[[ 70.3  32.3  21.1  47.1 -14.4 -35.9  23.1 -14.7  -3.9 -31.2 -44.5]
 [ -5.8   2.5   5.9 -52.8  21.5  66.0  47.9 -31.4  17.8 -17.3 -11.6]
 [ 40.9  24.3  19.2 -13.7   6.1  33.9  59.7 -36.4  16.3 -37.4 -45.1]
 [ 29.8  19.7  16.3 -25.6  10.4  44.6  60.4 -37.1  17.8 -34.5 -38.5]
 [  6.4   8.2   9.5 -45.6  18.2  61.5  54.2 -34.5  18.8 -23.7 -21.7]
 [ 66.0  26.9  15.1  62.1 -18.8 -59.2  -3.0   0.8 -14.4 -20.1 -30.0]
 [ 58.6  31.2  22.9  11.9  -2.9   6.8  51.5 -31.1   9.9 -39.2 -52.1]
 [ 69.2  30.3  18.6  55.3 -17.2 -48.7  10.9  -7.1  -9.2 -26.0 -38.1]
 [ 18.1  14.2  13.2 -36.7  14.7  54.5  58.2 -36.7  18.4 -29.9 -30.9]
 [ 64.6  32.7  23.2  24.9  -7.2  -7.7  44.2 -27.0   6.5 -38.0 -51.2]
 [ 50.2  28.2  21.8  -0.7   1.9  20.8  56.8 -34.5  13.9 -39.2 -49.5]
 [ 68.6  33.1  23.0  36.2 -10.5 -22.3  34.8 -21.2   1.0 -35.5 -49.5]] value -35.5

[[  3.5  46.6  19.3  -1.4  17.8 -16.6 -35.9 -44.4  34.8  -4.1   9.2 -40.5
  -31.9  46.5]
 [-31.8 -31.9  12.8 -51.6  43.6  -9.1  -4.6 -32.5 -27.8   5.3  -0.6  -8.7
  -41.8 -27.3]
 [ -9.3  38.9 -38.5 -25.4  -1.0  48.3  20.4  29.6  15.1  17.3 -29.5  26.5
   14.4  53.8]
 [-31.4 -36.8  15.4 -52.4  43.6  -1.3  -1.8 -40.7 -27.5  10.6   3.8  -2.6
  -43.6 -28.4]
 [-29.2 -12.8   3.9 -13.6  -7.1  62.2 -32.8 -31.0   8.8  -2.8   5.8  28.2
    3.0  28.4]
 [  6.0 -16.3 -46.1 -42.9  22.5  62.1  20.6 -13.9  35.5  12.5 -34.8 -39.0
   -3.8   5.6]] value -3.8

[[ 24.0  18.1  26.0  42.2 -43.0 -18.5]
 [ 56.7  21.4  -3.0  13.4 -78.6  10.6]
 [  6.9   9.4  23.5  30.9 -12.8 -22.9]
 [ 10.0  37.5  -4.4  21.9   9.1 -11.4]
 [ 15.6  -6.9   3.3   8.2  -7.9  27.9]
 [ -1.7 -13.6  33.5  34.8 -39.8  18.7]
 [ 10.9   0.6  14.5   5.6  17.3  10.7]
 [ 18.7 -16.5  14.5  25.2 -13.4   5.3]
 [ 26.0 -24.6 -23.5  37.2  42.1 -31.0]
 [  7.2  -4.5  14.7  30.7 -50.5  11.6]] value -50.5

[[ 16.9   3.3   5.5 -45.0  -7.4   4.1  24.4  -7.3 -22.2   8.7  32.4]
 [  3.7  16.3  -1.8 -30.3 -23.4  -4.2   9.1   7.5  -8.6  -3.6  12.2]
 [  0.1   0.3  -0.7   0.7   0.3  -0.3   0.8  -0.2  -1.7   1.0   2.1]
 [-15.5  -3.8 -20.7  67.7  17.1  -3.9   3.7  -2.5 -17.1  10.8   7.9]
 [ 11.5  12.0  -1.8 -36.6 -17.5  -0.9  25.2  -0.7 -26.2   5.8  33.7]
 [ 19.4  -4.0  13.7 -50.1  -1.4   8.2  16.0  -9.0  -8.9   6.0  19.3]
 [ 13.2 -15.2   5.7  -6.5  19.8   9.5  17.9 -16.8 -19.4  15.7  25.1]
 [ 16.3 -15.3  10.8 -18.2  18.0   9.9  15.9 -15.9 -13.8  14.1  21.9]
 [ -2.9 -14.8 -11.3  50.1  29.7   2.6  12.7 -13.5 -24.8  18.7  21.1]
 [-19.2   8.6 -26.1  62.2   0.4  -9.5   3.1   6.1 -19.3   4.8   8.3]
 [ 19.5  -0.3   0.3 -33.1   0.2   5.5  35.9 -13.2 -39.1  18.0  49.3]
 [  7.1 -10.6   2.1   3.2  15.6   6.2  11.4 -11.0 -12.9  10.9  16.5]] value 10.9

[[  4.8  -1.3   2.6  14.1   5.2  -1.9   3.8   5.8  -1.6   2.3   3.8]
 [ -3.2  -0.2   0.0 -27.9   1.0   2.2   3.4  -3.2   2.7   3.9  -6.0]
 [  1.1   4.2  -1.1 -61.2  -1.6   1.1   2.4  -0.9   6.1   5.0  -1.4]
 [  3.4  -1.0   2.4  26.9   5.3  -0.9   1.8   4.6  -2.9  -0.4   4.0]
 [ -2.7  -4.2   0.6  52.0   0.3  -0.4  -2.9  -1.1  -5.5  -5.2  -0.4]
 [  3.9  -0.2   4.6  23.6   3.8  -0.6  -0.3   3.4  -2.6  -3.6   4.2]] value -3.6
---
[[-15.6  63.9  -5.4  57.7]
 [ 16.8  47.8  14.6  45.1]]
-5.4

[[ 35.4  -5.9  19.7  20.1]
 [ 46.0 -51.0  61.4  69.4]
 [ 74.1 -41.0 -61.4  23.0]]
19.7

[-62.1 -77.0  23.2 -35.5]
23.2

[[-15.6  -1.6 -10.1 -15.0]
 [ -3.6   1.0  22.3  -6.7]
 [ 53.7  10.1   4.3  56.0]]
-10.1

[  0.8 -76.0 -52.7 -60.6]
-52.7

[ 60.1  28.1 -25.1 -78.8]
-25.1
---
[[ 19  14  13 -27]
 [ 19  15  16  27]] -> 14

[[90 22 46 70 65 72 41]
 [61 29 54 36 52 72 56]
 [45 44 65 72 48 54 69]] -> 52

[[-24 -13  18 -22 -21  -9  13]
 [ 14 -32 -10  42  -2 -15 -12]] -> -21

[[ 39 -13 -32 -38]
 [ 41 -21 -36 -46]] -> -13

[[7753 6845 8062 2141]
 [9583 9133 1951 8991]] -> 6845

[[53 34 33 14 95 55]
 [44 61 51 13 97 64]
 [57 24 27 18 90 50]] -> 13
---
[17.6, -2.5, -21.1, -64.1, 8.9] --> 8.9
[21.1, -49.0, 7.1, -10.2, 25.3, 59.3, -63.1] --> -63.1
[-76.6, -51.2, -8.3, 12.6] --> 12.6
[-10.4, -12.6, -18.5, 20.2, 19.0, 6.6, 61.3] --> 61.3
[62.3, -9.0, 29.2, 22.6] --> 22.6
[71.7, -1.7, -40.6, -48.1, 44.3, -43.1, 52.8] --> 52.8
[60.6, 78.8, 77.1, 20.4, 8.8] --> 8.8
---
Input: array([  9.337, -17.924,  -9.535,   7.666])
Output: -17.924

Input:
array([[ 0.11,  0.04, -0.08,  0.13,  0.14, -0.02],
       [ 0.07,  0.08, -0.12, -0.06,  0.12,  0.02]])
Output: -0.06

Input: array([ 13.40,  12.84, -13.98,   4.81,  17.86, -15.63,   9.73])
Output: 17.86

Input:
array([[-0.18, -0.11, -0.16, -0.02,  0.00],
       [-0.13, -0.01,  0.01, -0.02,  0.05],
       [ 0.13,  0.00,  0.07, -0.06, -0.10]])
Output: 0.07

Input: array([-1.503, -1.648,  1.278, -1.567])
Output: -1.648

Input:
array([[  8.7,   3.3,   5.5,   1.9,   0.9,  -5.9, -15.4],
       [ -5.9, -19.7,  -4.5,  -4.9,  -5.6,  -4.2,  18.8],
       [ -2.9,  -3.3,   2.7,  -1.2,  -2.4,  -6.5,  -1.8]])
Output: -2.4

Input: array([-14.255,  -0.549,  10.331,  -3.209, -15.039, -17.188, -10.641])
Output: -15.039

Input: array([ -12.719, -110.005,  142.589,   80.117,  115.213])
Output: 142.589
---
[ -4.930 -13.297  -4.055  11.333] result: -4.930, 11.333

[ 0.38 -1.30  0.58  1.48 -0.36  0.63] result: 0.38, 0.63

[  39.02 -110.45  156.96   43.24 -139.92  130.50  183.15] result: 39.02, 183.15

[-0.056  0.143 -0.059 -0.136] result: -0.056, -0.136

[-0.127  0.070  0.000  0.007  0.165 -0.110] result: -0.127, -0.110

[[-139.4  -83.9   -2.0 -201.7  157.6 -170.4]
 [-184.3  -83.9 -138.1  -70.8  -21.8 -200.3]] result: -139.4, -200.3

[[ -30.09  -50.96   94.10   16.20]
 [  77.73  -95.50   65.29  -15.42]
 [-125.41   68.24  156.22   18.39]] result: -30.09, 18.39

[-0.017  0.160 -0.091  0.004] result: -0.017, 0.004

[ -8.3  11.0 -17.7 -18.7 -13.9] result: -8.3, -13.9
---
232,833,394,567 | 232, 567

48,2,-29,-23,-39,-30,-3 | 48, -3

315,411,920,310,123,459 | 315, 459

0,-8,-5,-22,-15,25,14
11,48,-29,19,31,46,2
| 0, 2

3,2,2,5,3,0,7
4,4,3,4,2,1,4
| 3, 4

6288,5670,1782,8128,7531 | 6288, 7531
---
[4624 4781 3191 9385] -> 4624, 9385

[[-40 -30  37  -4]
 [ -8  23 -17   5]] -> -40, 5

[[ 23 -27  44 -49 -34]
 [-14  18  17   4  45]] -> 23, 45

[ 693  517 -731 -393] -> 693, -393

[[ 467  201  243  436  -67  643  441]
 [  14  -27 -322 -338 -271  298  291]
 [ 546  122  852  462  192 -682 -102]] -> 467, -102

[ 34 187 356 447 829] -> 34, 829

[319 188 450 803] -> 319, 803
